In the rows, zero is written as 128.
The same turns and mirrors carry the whole set onto itself, and each row onto the other rows of its family. Which rows share a family with each named row? Give them in list order.
These 18 rows form 3 families of 6 rows each.
noze: [105 154 160 147 134 143 130 133 134 106 124 128]
paruz: [123  91 137 108 141 125  96 123 124 160 161 119]
nomi: [132 141 105 128 152 115 118  89 120 156 127 125]
Vuta: [128 118 114 104 140  99 127  98 113 159 130 118]
vofig: [128 112 124 130 157 138  84 113 131 158 158 129]
Siza: [ 97 117 158 109 139 114 113 131 105 132 123 146]
zimu: [130 111 152 130 119 146 128 135 153 130 163  85]
ped: [106 155 148 147 150 140 108 125 124 118 121 146]
Vene: [132 131 140 152 135 160 115 124 157 129 162  96]
pav: [ 99 117 170 110 122 119 133 142 116 120 126 129]
Tem: [128 113 130 100 120 102 149 108 120 149 132  98]
feke: [136 158 108 145 147 131 131  92 136 140 128 111]
Bube: [102 135 171 128 120 133 141 143 130 107 126 119]
voge: [132 133 126 152 154 156  93 113 147 142 158 116]
Kig: [132 130 133 118 113 116 161 111 137 133 132  84]
ran: [137 154 122 142 127 131 152 104 145 128 131  91]
liru: [101 137 147 128 152 126 101 123 110 131 121 157]
bizur: [125  89 151 106 122 129 119 133 137 145 163  97]

Same family as ped: noze, Siza, pav, Bube, liru
Same family as feke: nomi, Vuta, Tem, Kig, ran

The same turns and mirrors carry the whole set onto itself, and each row onto the other rows of its family. Which rows share a family with each named row? Give them in list order.
These 32 rows form 4 families of 8 rows each.
domab: [129 160 115 134 121 133 107 151 116 155 107 124 136 173 125 150 111 120
 142 129 113 139 129 161 128 138 133 136 124]
les: [112 156 125 137 115 105 129 147 124 129 132 130 157 114 115 146 138 110
 122 103 157 132 156 121 168 156 134 146 153]
gug: [128 145 117 137 151 129 109 131 142 120 121 112 156 133 129 130 100 118
 147 142 112 158 146 117  94 107  92 145 135]
Vitip: [126 122 111 131 149 134 117 139 151 108 122 107 159 143 136 139 111 110
 145 137 104 157 139  99 100 115  94 142 126]
veku: [114 130 138 121 148 126 152 124 113 102 132 119 161  98 123 120 147 108
 114 129 145 127 149  71 128 132 113 150 130]
lut: [115 124 165 116 130 110 157 154 147 168 156 143 118 109 117 127 131 132
 132 116 138 136 136 110 158 126 116 134 140]
Ziba: [137 103 120 141 146 136 157 145 104 126 112 133 115 118  99 102 138 144
  96 114 137  99 120 112 157 139 140 112 123]
vigad: [126 113 136 141 146 140 145 136  96 108 121 146 126 114 103 102 137 142
  96 112 146 102 126 114 156 136 141 109 135]
fite: [134 125  85 153 154 161 119 115 128 102 113 103 131 143 124 136 106 156
 130 136 137 132 121 124 126 126 134  95 119]
para: [131 128 107 131 148 129 100 128 141 107 124 112 145 138 147 142 112 120
 136 133 114 168 130 101 100 101  99 149 127]
Suta: [110 125 139 124 127 149 140 128 149 150 144 139 113 149 125 145 127 166
 144 154 107 114 126 142 118 107 102 120 100]
fol: [126 149 100 136 117 102 142 148 132 135 130 118 150 116 111 159 137 106
 123 108 148 129 154 115 173 157 135 152 136]
bura: [120 134 142 131 126 144 124 132 139 150 143 134 102 153 137 146 127 169
 133 142 119 126 117 148 113  94 104 133 106]
fepif: [130 118 103 160 157 156 109 110 124 106 116 105 128 137 129 138 110 160
 115 141 126 130 114 128 124 133 139  95 127]
velo: [112 130 139 116 128 139 141 110 146 141 137 132 104 150 126 143 127 161
 137 155 103 119 124 139 104  97 113 117 106]
vimu: [128 138 150 123 127 158 126 118 139 140 133 147 122 146 128 148 118 155
 139 149 110 107 115 142 112  96 106 123 110]
zorib: [145 137 105 159 155 157 113 117 118 100 111 115 131 140 117 145 114 151
 124 168 128 132 123 129 124 132 131 101 123]
vabi: [113 126 126 114 160 130 146 121 118 107 137 117 148  91 124 127 150 102
 110 113 143 123 138  77 114 117 114 140 133]
karug: [117 121 176 122 105 115 158 148 142 155 139 157 121 112 122 112 134 131
 119 124 136 122 143 121 152 132 123 133 138]
siz: [105 110 122 110 150 116 146 128 111 109 140 124 143  85 134 123 145 111
 107 121 148 127 142  82 120 131 110 141 113]
Bolo: [113 113 163 118 112 121 141 159 156 153 147 143 101 108 124 123 140 122
 116 115 149 125 135 114 155 135 103 140 137]
Somi: [115 160 112 138 123 128 109 147 122 137 128 117 124 174 121 166 121 111
 140 112 109 146 125 164 136 135 130 136 130]
Bamu: [121 162 106 129 131 127 111 163 131 136 123 120 126 166 119 163 121 129
 144 116  99 138 118 164 143 133 133 134 123]
feve: [143 119  94 152 149 152 107 125 125 103 118 112 128 140 132 137 124 170
 109 152 129 131 117 131 116 127 134 110 107]
Fodu: [117 131 106 131 120  99 120 140 125 132 131 122 147 118 122 154 131 111
 112  99 163 129 148 105 177 155 130 150 139]
kema: [116 122 167 119 120 113 148 142 154 167 150 152 107 104 117 123 136 127
 124 110 142 127 138 127 148 120 123 126 140]
ril: [109 118 124 111 141 128 167 125 117 105 129 121 147  95 123 129 150 114
 112 119 142 124 137  69 118 114 111 132 138]
Vup: [132 134 122 128 155 133 119 138 158 122 133  97 156 150 144 143 107 109
 143 134 110 160 136 106 100 111 104 144 126]
zage: [124 140 103 133 120 109 145 140 129 120 143 118 152 115 107 154 130  99
 116 101 161 137 153 119 165 159 138 141 136]
liveb: [128 152 100 133 119 129  99 157 131 138 125 122 122 177 123 156 123 120
 140 123 120 154 133 156 135 131 120 149 114]
Tudil: [127 109 127 127 143 134 147 146 110 127 119 125 115 118  92 104 142 147
  88 105 133  99 120 120 154 151 145 113 134]
pupur: [126 104 124 146 143 121 150 157  98 115 126 129 105 115 111 113 138 144
  84 109 147  99 122 123 155 138 126 115 131]

Same family as Vitip: Ziba, Suta, fol, fepif, vabi, Somi, kema
Same family as vimu: domab, gug, zorib, siz, Bolo, Fodu, pupur

The same turns and mirrors carry the whole set onto itself, and each row onto the other rows of its family. Which rows share a family with each named row? Give them in list order.
These 32 rows form 4 families of 8 rows each.
zaran: [134 130 122 118 138 151 112 120 153  93 126 157 104]
mel: [149 130 101 113 141 155 123 136 151  99 139 157 124]
ravu: [164 135 111 118 185 110 147 136 139  84 144 164 121]
fanip: [149 178 143  99 129 138 102 139 149 111 107 127 100]
fovo: [184 139 104 122 179 109 133 134 114  97 142 167 128]
feduk: [145 159 128 108 130 130 106 132 152 128  87 112 111]
geko: [174 170 116 122 156 148 122  95 140 118 141 124 126]
deko: [179 165 122 111 173  88 135 119 124 135  93 124 119]
nota: [140 126 115  98 153  98  93 143 136  86  93 150 110]
notus: [162 171 118 115 145 119 124 129 115  97 147 135  72]
tazu: [155 142 132 106 144 104 132 138 110 106 151 143  81]
Puvon: [172 179 127 127 167 145 152 117 132 125 138 128 121]
vabuv: [141 133 124 110 164  86 114 166 133 101  97 155 105]
Mugif: [190 179 127 106 175  92 125 129 122 125 103 126 118]
Mep: [159 163 109 118 176 134 114 121 156 102  82 130 148]
tibar: [134 140 115 121 150 144 100 145 147  86 145 154 113]
rosu: [122 125 111 124 143 144 111 134 150  93 135 153 114]
bato: [128 161 136 108 143 126 104 129 155 122  94 111 102]
gedu: [165 144 113 124 192 103 131 129 120  89 147 165 119]
Fuv: [163 127  97 124 191 102 143 125 118  95 121 152 128]
rivug: [168 128 122 128 178 129 112 124 161 100  90 140 143]
Lib: [144 176 117 103 143 106 123 138 109 120 147 138  88]
kuv: [163 134 125 127 186 131 123 139 154 107  89 143 151]
Gud: [185 170 125 132 145 140 140 108 144 107 128 131 140]
vop: [178 159 129 128 152 147 133 104 146 113 146 124 127]
vake: [148 132 123 107 174 121 122 131 152 104  81 144 155]
nonik: [128 134 115  90 173 100 108 150 123  99 103 147  90]
faf: [134 143 110 104 169  89 106 157 126 105  91 154 103]
venu: [179 173 119 103 181  89 136 139 112 111 104 118 122]
zuve: [150 168 118 102 137 103 113 125 118 111 146 136  78]
gusu: [148 169 131 103 132 130 101 123 127 122  87 111 108]
Deza: [161 172 141 112 179  84 121 122 118 110  92 121 103]

Same family as nota: mel, fanip, tazu, Puvon, Mep, Fuv, Deza
Same family as tibar: fovo, geko, deko, vabuv, bato, rivug, Lib
Same family as nonik: zaran, ravu, notus, Gud, vake, venu, gusu

